In the rows, 128 means zero.
The same turns and mirrors carry the whole set onto itself and the rows of a family onto each other. Which other rows belong to the same family as each row named below? List them in the order they appear above.
These 30 rows form 5 families of 6 rows each.
Mami: [112 133 103 165 134 144 105 113 135 128 124]
lotim: [147 148 157 107 115  97 141 145 141 142 111]
menin: [116 140 110 192 117 124 133 135 145 138 134]
vov: [150 140 161 115 106 104 142 145 151 147 105]
sib: [121 119 106 164 136 138  96 122 142 132 124]
Migav: [151 127 152 109 107 108 134 141 147 143  99]
dori: [134 130 104 185 123 120 121 145 153 143 142]
Zuru: [141 156 126 106 114  93 158 132 146 141 109]
Rolol: [105 106 138 115 128 114 143 158 125 119 172]
dumez: [146 142 111 109 100 101 158 127 133 144 106]
Gokov: [126 138 107 190 124 131 132 132 150 125 134]
tak: [ 90  96 151 139 127 131 160 145 107 124 138]
sok: [136 149 103 186 121 127 128 132 141 132 133]
nimo: [118 131 110 178 131 145 111 119 127 121 127]
zoza: [149 146 151 115 116  96 146 139 155 144 102]
lomuv: [147 162 123 119 109  93 152 133 136 147 112]
Tive: [ 86 100 158 135 121 129 156 142 110 122 134]
duz: [ 89 116 151 115 126 124 132 152 126 116 165]
Dodak: [ 88 100 148 129 130 133 159 156 115 118 134]
sog: [133 161 122 107  98  95 156 132 139 142 116]
goz: [ 96 116 146 109 130 125 139 154 124 117 165]
Fen: [143 148 158 120 100 100 139 143 154 145 107]
potev: [ 91 113 144 114 132 133 143 163 127 115 158]
pizav: [121 136 103 172 130 141 113 114 143 118 123]
zukuz: [129 140 108 192 121 126 132 139 148 141 135]
dobo: [ 98  87 136 137 125 124 164 143 104 121 142]
Lutu: [ 87 104 144 135 130 136 149 151 102 119 139]
Vik: [ 98 115 154 111 127 126 142 166 117 120 156]
vatom: [143 159 114 107 102  99 153 128 139 143 114]
Mit: [109 138 103 169 126 138 107 109 138 127 120]

The rest of the family of lotim: sok, nimo, lomuv, Lutu, Vik
The rest of the family of dobo: sib, Migav, dori, Rolol, dumez
The rest of the family of Mit: menin, Tive, duz, sog, Fen
The rest of the family of Dodak: Zuru, Gokov, zoza, potev, pizav

The same turns and mirrors carry the whole set onto itself and the rows of a family onto each other. Which other rows belong to the same family as each row named below? List them in the order they appear above.
These 16 rows form 4 families of 4 rows each.
L: [113  86  70 132 139 141 137  99 153  97 141 121  87]
V: [177  84 122 134 132 118 153 135 140  78 142 105  95]
A: [175  87 118 139 128 107 155 136 127  85 146 105  94]
G: [146  80 111  79 131 112 159 146  82 113 122 107 131]
D: [115  80  66 139 132 142 129  93 145  99 146 108  91]
U: [139  75 109  74 122 136 149 156  91 127 124 109 127]
R: [172  91 133 134 131 131 166 137 131  93 138 103  89]
S: [123  59  90 100 141 155 102 106  99 117 131 151 121]
F: [141  78 113  76 134 117 150 158  85  94 140 115 129]
T: [166  91 122 130 134 131 156 133 137  69 145 126  77]
M: [148  64 117  81 131 111 165 141  90 107 125 103 131]
H: [134  55  84 101 129 156 114  95  96 127 117 140 123]
W: [125  53  83 105 140 145 124  90 100 132 117 144 125]
Y: [114  91  79 132 138 164 145  96 149 108 140 113  89]
N: [142  71  92  99 149 167 121 111  84 128 115 140 124]
J: [113  99  93 125 133 148 131 105 163  88 153 113  98]

The rest of the family of A: D, M, W
The rest of the family of G: L, V, H
The rest of the family of S: R, F, Y

